(in the rows, 128 means zero)
Families of rows that turns and mirrors carry onto each other, the same ones carrying the whole set onto itself: the rest of each named row's family, in list order:
3 families of 6 rows:
M: [ 94 144 100 157 136 137 133 128 119 118  98 149 139 109 137 155 114 136
 119 118 134 126 118 145 134 121  83 131 130 129 114 157 113 121 119 126
 131]
B: [124 152 161 125 119 130 143 125 132 112 111 135 126 121 136 137 109 107
 141 132 116 101 120 124  97 125 100  78 113 109 134 114 136 109 165 158
 126]
D: [ 98 146 120 140 126 139 141 124 124 113  93 147 131 137 153 162 120 112
 132 139 112 104 120 161 119 105  87  98 116 108 107 124 124 112 131 148
 129]
Y: [105 153 134 128 131 143 135 127 113 112  91 128 139 137 154 159 110 115
 134 133 113 114 142 145 103 115  99 103 102 122 113 129 108  96 130 147
 127]
Q: [ 94 138 102 137 140 142 131 111 124 116 114 130 149 140 147 156 111 114
 141 145 107 109 136 137 103 107  86 107 121 108 104 135 125  96 129 152
 129]
W: [121 147 154 128 138 136 135 116 141 124 128 129 152 112 140 136 123 112
 144 134 111 110 139 114  98 139  99  77 105 124 133 115 141  88 159 156
 126]
R: [124 160 118 116 119 156 143 111 151 125 126 167 118 100 161 142 132 138
 115 128 151 138 131 115 136 135 117 148 137 112 124 117 134 129 110 103
 163]
S: [ 77 132  91 153 142 149 134 112 144 123 106 164 154 101 126 138 120 138
 116 128 132 134 128 133 134 127  82 125 129 129 114 128 121 124 116 136
 144]
L: [142 147 131 129 129 164 140 118 162 133 149 142 102 131 142 126 118 121
 136  98 159 134 125 108 107 137 105 143 137 104 135 120 156 110 107  98
 139]
T: [122 146 164 129 119 144 133 121 144 121 117 113 125 111 132 136 111 125
 150 116 125 114 129 115 101 143 101  85 109 124 136 110 114 106 159 167
 115]
J: [122 146 117 124 136 142 132 108 149 120 119 164 129 109 148 133 127 144
 114 122 156 150 120 114 135 146 101 133 135 121 106 134 123 134 114  88
 151]
V: [117 130 154 131 124 137 147 126 152 128 151  96 142 115 117  93 126 141
 146 122 123 107 114 101 115 140 100 113 133 106 135 102 138 105 125 142
 121]
G: [138 156 140 139 109 148 157 127 163 133 152 129 100 121 136 125 126 124
 132 110 144 115 126 108 114 129 118 151 154  97 141 121 150 114 100 118
 143]
X: [ 92 144  99 143 128 149 129 116 135 116 100 169 128  99 148 158 120 144
 113 127 136 122 106 140 151 124  90 128 130 118 117 129 122 134 119 136
 144]
E: [124 138 154 138 118 153 148 130 163 146 141  87 109 127 125 103 130 129
 154 108 141 126 109 120 110 133 104 115 135 103 130 101 133 107 126 136
 127]
F: [127 147 173 137 114 126 156 130 157 130 134 105 112 117 115 100 124 126
 135 125 129 111 106 109 112 132 114 104 136 102 136 106 137 112 131 148
 137]
H: [113 149 105 106 123 152 116 110 156 126 132 169 150 108 150 134 134 141
 120 124 145 143 136 104 112 144 105 144 139 109 123 120 134 122 114 100
 154]
C: [126 141 133 138 123 159 148 115 174 138 148 132 125 122 130 121 140 115
 141 113 132 119 132 103 103 132 102 162 136  99 140 121 151  96  96 107
 129]

Same family as E: M, Y, L, T, J
Same family as D: B, R, G, X, F
Same family as V: Q, W, S, H, C

Families of rows that turns and mirrors carry onto each other, the same ones carrying the whole set onto itself: the rest of each named row's family, in list order:
7 families of 3 rows:
duze: [131 148 111 100 140 132 151 104 120 126 167 153 143 113 156 115 115]
zosuk: [122 156 134 135 159 139 101 136 154 115 135 121 154 129 153 126 140]
nar: [133 161 112 102 145 125 154 121 117 122 162 143 134 114 168 114 125]
rebok: [112 103 121 141 115 160 150 113 132 147 145 117 133 113 124 111 134]
rud: [135 143 107  97 134 130 144 110 112 128 167 133 121 105 149 117 130]
zapad: [103 111 139 150 121 166 130 108 135 158 145 127 139 126 134 106 130]
kiv: [134 157 101 101 137 138 139 120 119 122 166 151 132 109 153 125 127]
pafu: [122 148 127 128 168 151 100 142 142 132 149 123 142 153 162 133 141]
Totap: [135 144 119 101 133 126 143 122 120 106 171 148 137 116 154 108 128]
pela: [111 111 112 158 134 170 142 109 115 157 146 122 138 130 141 103 143]
Duge: [118 140 131 126 170 146 108 137 129 135 130 118 156 153 166 120 150]
babef: [110 103 127 147 133 158 146 103 134 147 145 108 139 132 120 109 131]
ful: [116 110 125 150 126 157 145 118 132 166 140 118 134 117 128 112 149]
zozo: [104  98 121 135 122 154 139 117 133 154 149 114 142 126 131 101 114]
zufi: [124 158 135 134 181 141 117 149 134 130 140 118 155 142 154 123 131]
noze: [121 149 136 140 176 151 122 147 142 141 139 112 138 153 158 126 146]
fupa: [112 143 136 142 163 148 105 147 139 139 129 121 144 149 160 133 135]
nenat: [136 154 120 107 134 132 157 117 114 130 161 128 128 104 166 118 109]
nelo: [104 162 131 138 162 147 106 150 136 123 133 131 138 138 155 130 137]
ses: [127 142 126  90 139 127 158 123 120 139 166 138 123 121 150 125 109]
vez: [105 110 133 148 121 150 147  96 134 152 140 120 140 119 130 114 117]

Same family as pela: zosuk, ses
Same family as ful: nenat, nelo
Same family as zapad: rud, zufi
Same family as Duge: Totap, zozo
Same family as babef: duze, pafu
Same family as fupa: nar, rebok

